In the data rows, zero lies at 4.5, halfway between 4 and 5.
Some points:
[3 4 5 5 3 7 5 3 4 8 5 8 3 5 4 6 5 2 2 3 6 4 4 5 6 5 8 4 7 5 3 4 3 4 4 3 3
 4 7 3 3 7 4 4 3 0 3 6 5 7 5 6 2 3 6 5 4 2 5 4 5 4 5 5]
[5 3 2 6 4 3 6 6 4 4 6 5 3 4 3 7 3 5 4 6 4 3 4 5 5 3 8 5 4 6 5 5 6 8 4 5 5
 3 8 7 3 4 7 5 4 5 6 4 5 3 5 5 6 5 2 4 4 5 2 1 8 7 6 7]
[5 4 6 6 7 5 2 5 5 6 2 4 6 8 2 6 4 5 4 3 6 4 9 1 6 4 4 5 3 5 6 5 4 9 6 3 4
 4 3 1 3 2 4 2 4 4 7 6 3 5 1 3 2 4 6 4 4 5 7 3 6 7 2 5]
[4 3 5 4 5 6 6 4 4 7 8 3 2 4 7 2 3 5 1 8 4 9 3 8 4 4 6 0 5 4 4 3 8 6 2 8 5
 3 4 2 6 5 5 6 4 5 4 5 4 4 1 3 5 4 3 4 5 3 6 4 7 4 4 3]
[5 5 6 4 7 5 7 4 3 3 7 5 5 6 9 6 3 4 4 5 4 5 4 4 4 4 5 4 6 6 6 2 5 4 2 1 5
 4 1 5 5 6 5 9 4 4 7 5 8 5 5 8 3 5 5 8 6 4 3 4 5 6 7 4]
[3 6 9 4 3 5 8 5 4 5 5 5 4 5 1 4 7 6 3 6 5 7 5 4 4 2 4 8 3 1 4 6 5 4 6 5 8
 6 6 6 2 4 6 3 5 6 6 5 2 4 3 5 4 6 6 5 5 4 3 2 3 5 6 1]
[5 8 7 6 6 4 5 7 4 3 4 1 6 4 0 3 0 4 5 7 4 5 3 4 6 5 5 5 4 5 3 3 2 4 4 4 5
 4 6 5 3 5 3 4 4 4 1 2 6 8 3 5 4 4 5 4 6 6 5 4 5 5 3 3]
[7 5 5 5 6 4 4 3 0 6 1 4 2 4 5 6 4 3 8 3 5 4 3 5 3 6 3 5 3 7 5 4 7 1 4 6 6
 5 4 4 4 4 3 3 4 5 6 5 4 4 5 2 6 5 7 5 6 5 5 3 4 3 9 6]
[2 4 4 5 2 5 4 1 6 3 6 6 2 5 5 6 4 1 4 4 8 4 5 6 6 6 4 5 2 6 4 3 6 6 4 5 4
 6 2 5 0 4 8 6 2 6 3 2 2 5 0 5 4 4 7 3 3 8 4 7 5 4 3 4]
[4 7 3 4 1 3 5 2 5 4 3 4 5 7 6 5 3 4 5 3 2 8 2 6 4 4 3 2 2 2 6 5 3 5 7 0 4
 4 6 5 4 5 5 3 5 5 5 6 8 3 4 3 4 6 3 6 3 3 4 7 4 7 5 4]
[4 3 3 4 8 3 5 7 5 6 3 6 5 4 5 6 6 5 8 4 7 6 2 4 6 9 2 5 7 2 2 4 4 4 4 4 5
 4 5 2 7 5 8 4 6 4 4 4 1 4 5 4 4 5 1 5 8 5 6 6 5 6 7 5]
[5 6 6 4 4 1 4 6 3 3 8 4 6 3 5 3 6 3 3 4 6 7 4 4 5 6 2 5 5 7 4 7 3 4 5 7 2
 4 3 5 5 0 5 4 5 1 7 6 7 6 4 6 7 4 2 9 4 3 5 6 3 4 3 6]
[4 5 3 4 6 6 3 3 8 7 3 3 6 3 1 3 3 4 5 3 5 4 5 1 4 4 4 7 5 6 5 8 5 0 5 6 1
 8 6 5 5 7 5 8 5 5 6 4 4 1 6 3 6 4 5 6 7 7 7 5 4 7 4 6]
[5 5 2 3 3 5 4 6 5 7 7 2 2 4 7 2 5 5 5 3 5 4 5 3 4 4 3 3 6 8 4 2 1 4 6 3 5
 3 6 4 5 6 4 3 5 6 7 4 3 6 3 5 6 4 4 2 3 3 1 4 8 3 4 3]
[5 4 9 5 5 3 3 8 4 6 2 7 3 4 5 1 4 6 4 5 1 5 4 2 5 3 6 4 2 5 5 4 1 5 2 5 6
 6 3 8 4 5 7 4 5 7 4 2 6 4 7 2 5 8 5 6 5 3 6 6 6 2 4 5]
[5 3 4 4 5 5 5 6 8 2 1 3 0 2 3 4 4 7 5 3 5 4 5 1 3 5 4 4 3 4 5 5 7 5 3 2 3
 6 1 4 5 4 3 6 4 2 3 5 5 7 4 5 4 4 2 4 3 2 3 5 5 4 6 5]
[4 4 5 5 5 8 7 5 2 5 6 4 5 3 5 4 5 4 6 4 6 3 3 6 6 6 2 2 4 3 4 3 6 5 5 5 1
 5 4 5 5 4 6 6 3 1 4 6 6 2 6 4 3 5 4 1 3 4 0 2 5 2 1 2]
[4 1 6 3 2 4 5 2 4 2 4 2 7 3 5 5 7 6 6 6 4 4 2 3 2 3 2 5 6 7 5 4 7 6 6 4 3
 6 5 3 7 7 5 3 4 4 3 4 6 4 5 5 2 2 6 3 6 6 7 5 5 5 6 7]
[5 2 4 5 5 5 1 6 5 2 4 3 4 6 3 6 7 4 6 6 6 7 7 4 6 0 6 5 4 5 3 4 5 1 5 2 5
 4 6 7 5 3 2 5 7 4 2 4 3 2 4 6 4 5 6 2 4 3 6 4 5 4 2 7]
[5 4 2 4 5 9 5 4 4 7 1 4 7 4 9 5 7 4 7 8 6 5 2 4 7 7 5 6 5 5 4 5 4 5 2 8 7
 4 4 6 6 7 2 5 4 6 6 6 7 5 6 5 6 4 3 5 4 5 5 8 3 7 6 3]
[6 5 7 6 3 3 4 3 3 4 6 7 5 6 3 5 5 7 4 6 5 5 6 6 5 4 6 1 3 3 3 7 2 6 4 6 3
 6 4 4 3 5 1 5 8 7 5 3 5 5 5 3 4 2 5 4 7 6 0 6 4 3 5 6]
[5 2 4 2 4 1 6 3 2 8 7 5 5 5 9 3 2 4 5 6 5 3 5 3 4 7 7 5 2 3 7 6 3 4 5 4 3
 0 3 5 7 4 4 8 3 3 2 3 4 4 5 6 3 3 4 4 2 6 5 4 1 3 5 3]
[4 5 3 5 4 5 2 4 4 1 5 5 4 6 2 3 6 3 8 5 0 5 6 4 5 6 7 5 7 3 6 7 5 2 5 6 4
 4 4 5 3 4 4 4 2 4 9 2 2 6 5 4 2 5 2 5 4 4 5 3 2 5 5 4]
[4 6 2 3 3 6 4 8 5 6 5 8 4 6 4 5 6 3 2 5 3 2 8 7 4 3 3 3 2 5 3 5 6 8 6 3 4
 7 4 4 8 5 3 4 5 3 3 4 4 6 3 5 5 8 8 7 5 5 5 4 3 4 3 6]
[4 5 4 1 6 5 4 3 3 5 2 3 6 1 5 4 4 5 6 2 4 2 3 6 5 1 2 5 5 4 8 4 6 6 1 6 6
 3 7 0 5 4 7 8 6 4 6 5 4 6 8 7 4 5 3 3 7 6 6 8 4 3 3 4]
[1 2 2 6 6 4 3 3 8 4 5 4 9 3 6 6 5 6 3 0 5 5 4 4 4 6 3 5 5 5 3 4 7 4 5 7 6
 4 7 4 5 4 3 4 4 7 3 3 6 4 6 4 2 5 5 7 6 5 5 5 4 3 5 1]
[4 6 3 8 3 0 4 5 4 4 2 6 4 6 0 5 6 6 3 5 5 2 5 4 2 4 5 5 7 2 4 3 1 2 5 5 6
 6 4 3 7 3 5 4 1 8 4 7 5 4 3 6 5 4 5 5 1 6 4 4 2 5 3 7]
[3 3 6 4 7 5 4 4 6 0 2 6 3 2 6 8 5 3 0 4 5 0 3 5 4 4 6 4 8 5 3 4 5 6 9 3 4
 6 5 5 5 4 4 5 8 5 5 6 4 4 4 3 7 3 8 0 4 4 8 2 2 3 4 3]
[8 5 4 5 3 4 6 6 3 1 5 6 5 5 3 2 3 8 2 1 5 7 6 7 6 3 5 6 6 4 6 4 4 3 4 2 5
 5 2 8 3 5 4 0 4 5 2 5 0 5 6 3 7 4 6 4 4 6 5 6 6 6 4 5]
[7 9 6 4 5 5 4 2 8 6 7 6 7 5 5 5 4 3 5 9 1 4 7 7 2 7 6 6 5 3 4 3 4 3 2 3 7
 4 3 4 2 4 6 0 5 5 3 5 5 3 6 4 6 3 2 5 2 3 2 5 7 5 3 6]
There is one direction along which these points spread out most. Take the direction at right angles to it along which they spread out most. Then take the direction at right angles to both along which they spread out most. Go by this last direction. How many in every 100 of the points above lie lower along it than each point below? Answers are rounded to whole numbers. More than half of the points above lie lower than the first one.
[4 6 3 8 3 0 4 5 4 4 2 6 4 6 0 5 6 6 3 5 5 2 5 4 2 4 5 5 7 2 4 3 1 2 5 5 6
 6 4 3 7 3 5 4 1 8 4 7 5 4 3 6 5 4 5 5 1 6 4 4 2 5 3 7] 23
[5 2 4 2 4 1 6 3 2 8 7 5 5 5 9 3 2 4 5 6 5 3 5 3 4 7 7 5 2 3 7 6 3 4 5 4 3
 0 3 5 7 4 4 8 3 3 2 3 4 4 5 6 3 3 4 4 2 6 5 4 1 3 5 3] 73
[5 4 9 5 5 3 3 8 4 6 2 7 3 4 5 1 4 6 4 5 1 5 4 2 5 3 6 4 2 5 5 4 1 5 2 5 6
 6 3 8 4 5 7 4 5 7 4 2 6 4 7 2 5 8 5 6 5 3 6 6 6 2 4 5] 3
[3 3 6 4 7 5 4 4 6 0 2 6 3 2 6 8 5 3 0 4 5 0 3 5 4 4 6 4 8 5 3 4 5 6 9 3 4
 6 5 5 5 4 4 5 8 5 5 6 4 4 4 3 7 3 8 0 4 4 8 2 2 3 4 3] 97
[4 6 2 3 3 6 4 8 5 6 5 8 4 6 4 5 6 3 2 5 3 2 8 7 4 3 3 3 2 5 3 5 6 8 6 3 4
 7 4 4 8 5 3 4 5 3 3 4 4 6 3 5 5 8 8 7 5 5 5 4 3 4 3 6] 80
[5 4 2 4 5 9 5 4 4 7 1 4 7 4 9 5 7 4 7 8 6 5 2 4 7 7 5 6 5 5 4 5 4 5 2 8 7
 4 4 6 6 7 2 5 4 6 6 6 7 5 6 5 6 4 3 5 4 5 5 8 3 7 6 3] 10
[4 5 4 1 6 5 4 3 3 5 2 3 6 1 5 4 4 5 6 2 4 2 3 6 5 1 2 5 5 4 8 4 6 6 1 6 6
 3 7 0 5 4 7 8 6 4 6 5 4 6 8 7 4 5 3 3 7 6 6 8 4 3 3 4] 43
[4 5 3 5 4 5 2 4 4 1 5 5 4 6 2 3 6 3 8 5 0 5 6 4 5 6 7 5 7 3 6 7 5 2 5 6 4
 4 4 5 3 4 4 4 2 4 9 2 2 6 5 4 2 5 2 5 4 4 5 3 2 5 5 4] 7
[4 1 6 3 2 4 5 2 4 2 4 2 7 3 5 5 7 6 6 6 4 4 2 3 2 3 2 5 6 7 5 4 7 6 6 4 3
 6 5 3 7 7 5 3 4 4 3 4 6 4 5 5 2 2 6 3 6 6 7 5 5 5 6 7] 63
[8 5 4 5 3 4 6 6 3 1 5 6 5 5 3 2 3 8 2 1 5 7 6 7 6 3 5 6 6 4 6 4 4 3 4 2 5
 5 2 8 3 5 4 0 4 5 2 5 0 5 6 3 7 4 6 4 4 6 5 6 6 6 4 5] 33
[3 4 5 5 3 7 5 3 4 8 5 8 3 5 4 6 5 2 2 3 6 4 4 5 6 5 8 4 7 5 3 4 3 4 4 3 3
 4 7 3 3 7 4 4 3 0 3 6 5 7 5 6 2 3 6 5 4 2 5 4 5 4 5 5] 87
